In the rows, 128 means zero.
The rows of Z fall into 3 groups, which share some directions, and each row is roughly a mix of its group's hidden directions.
Z (100 x 10):
[[111 180 161 139 150 123 138 121 144 132]
 [144 108 103 100  93 134 151 101 125 152]
 [157 172 119 148 130 140 102 121  97 131]
 [156 130 117 127 112 153 111 113  75 132]
 [149 172 126 145 133 143 103 114  94 143]
 [ 98 115 133 125 131 108 149 145 182 129]
 [ 98 156 138 158 172 118 120 118 143 130]
 [151 115 124  86  94 114 155 103 133 126]
 [118  99 106 165 130  91 104 131 109 127]
 [100 108 148 135 156 124  91 143 141 159]
 [100  94 115 108 110  96 158 114 140 129]
 [151 109 143  84  97 140 150 128 151 129]
 [ 98 106 133 143 148  89 101 156 137 132]
 [101 144 133 161 161 139 104 164 128 125]
 [158 124 117 144  80 125 124 157 138 104]
 [147 116 128  87 100 121 157  93 133 134]
 [161 143 100 122  96 131 152 119 109  97]
 [147 157 126 128 144 167 117 113  86 133]
 [ 92 147 145 127 175 122 133 102 116 137]
 [146 175 121 151 136 165 135 119 113 114]
 [122 146 158 152 159 136 102 156 125  99]
 [105 126  95 137 126  74 141 112 133 126]
 [151 120 127  87 101 119 153  90 131 134]
 [160 159 144 139 133 165 103 137 104 124]
 [119  81 121 107 114 113 154 138 159 114]
 [138 148 144  81 115 152 158 114 145 130]
 [152 170 126 146 133 141 100 118  91 131]
 [104 137 147 155 162 106 106 150 138 103]
 [102 138 129 118 179 119 105 115  98 128]
 [108 141 159 149 165 134 109 158 137 106]
 [104 154 116 170 161 125 111 122 106 132]
 [168 137 124 120 130 153 119 101  84 126]
 [160 100  99 115  91 134 114 150 125 115]
 [103 175 158 137 143 115 143 116 113 111]
 [151 105 139  84  95 139 150 123 147 131]
 [151 121 111 155  86 124 112 161 143 113]
 [148 173 128 147 138 145 102 120  94 136]
 [137 130 123 110  72 153 139 142 127 151]
 [ 92 137 133 118 173 133 135  97 120 151]
 [108 151 139 168 163 137 108 155 130 122]
 [143  99 110 101  87 152 149 122 129 145]
 [139  88 105 137 107  87 108 140 118 121]
 [114  93 109 111  81 132 158 133 132 127]
 [143 167 131 108 122 148 167 100 129 114]
 [113 148 113 173 154 102 110 133 110 114]
 [101 105 150 144 109 135 154 115 123 171]
 [ 96 132 150 149 169 130 101 134 138 152]
 [134 125 164  91 124 158 141 133 162 141]
 [153 169 127 143 129 145 101 113  93 141]
 [107  96  95 115 129  98 151 111 151 138]
 [145  92  93 132 104 135 100 143 104 125]
 [145 116 100 106  90 125 147 100 121 154]
 [120  94 124 128 110  88 133 138 170 122]
 [109 130 135 137 187 108 128 111 147 118]
 [107 147 133 168 164 130 103 156 126 123]
 [119 102 107 174 134 100 104 128 107 129]
 [120 154 162  91 138 144 153 126 158 130]
 [147 171 127 143 138 148 107 119  88 131]
 [117 117 131  97 165 140 150  87 123 144]
 [111 138 134  96 165 139 142  91 104 138]
 [108  87 135 119 117 102 140 141 170 124]
 [146 128 137  98  96 151 169 111 140 141]
 [145 154 135 133 150 150 113  97  85 138]
 [142 161 120 126 127 148 127 106  74 129]
 [ 95 149 140 128 175 124 127 101 105 132]
 [126 145 162 145 160 146  99 144 109 103]
 [113 168 163 121 135 127 166 106 132 125]
 [ 93 147 137 119 174 133 131 102 122 151]
 [138 127  98 108  91 125 155 102 121 158]
 [ 95 124 118 106 165 129 135  96  96 124]
 [121 105 114 112  71 140 152 134 120 135]
 [114 128 134 109 117 114 150 152 184 126]
 [154 130 114 112  93 116 166 120 125  95]
 [148 106 121  97  77 133 142 145 116 119]
 [151 170 118 150 122 121 104 115  90 127]
 [108 145 110 144 181 121 105 120 145 120]
 [157 113  98 107  87 132 150 114 136 146]
 [143 115 149  81 107 152 144 127 154 139]
 [104 114 126 127 130 104 141 152 182 119]
 [117 138 130 175 154 133 102 162 126 118]
 [150 105 122  97  93 113 155  97 129 129]
 [ 92 111 104 127 133  83 153 120 142 121]
 [150 111 130  85  97 115 154 104 138 129]
 [142 134 102 120  97 113 166 123 114  91]
 [117 186 145 122 144 126 144 113 123 105]
 [107  87 129 115 113  99 147 135 164 122]
 [145 117 155  85 115 154 132 129 158 146]
 [155 165 152 143 128 160 107 144 107 121]
 [162 140 118 112  81 150 127 133 100 121]
 [135 163 144 102 126 171 158 123 140 123]
 [127 121 169 139 146 138 106 160 134  92]
 [104 139 111 173 155 118 104 143 107 123]
 [123 136 121 178  98 120 110 159 144 124]
 [131 147 113 116 114 148 142 101 118 180]
 [119  95 147 136 143 113  87 151 147 151]
 [159 148 130 123 126 161 116 104  89 146]
 [ 94 163 160 145 151 112 143 123 145 131]
 [103  86 134 111 125 118 154 142 166 122]
 [109  83 129 108 122 119 156 140 163 121]
 [122  86 134 112 102 113 139 133 171 140]]
One row of each group comes first, with its name. Which group is each row after those in?
[144 154 155 128 133 174 110 125 101 144] => A
[135 111 158  84 114 144 144 125 160 144] => H
[137  79 123 119  87 122 147 144 140 128] => F

[110 162 160 115 142 123 165 110 151 129] => F
[108 109 122 162 156  99 108 147 155 119] => F
[127 100 118 124  95  92 145 139 165 121] => A
[162 149 107 113  98 137 156 109 114 104] => H
[149 110 123  89  93 122 156 100 130 130] => H
[148 168 112 129 114 148 162 113 112 101] => H
[112 138 166 145 165 140 101 145 120 107] => A
[117 121 129 164 171 104 104 123 112 108] => F
[149 107 107 108  78 135 129 147 110 114] => F
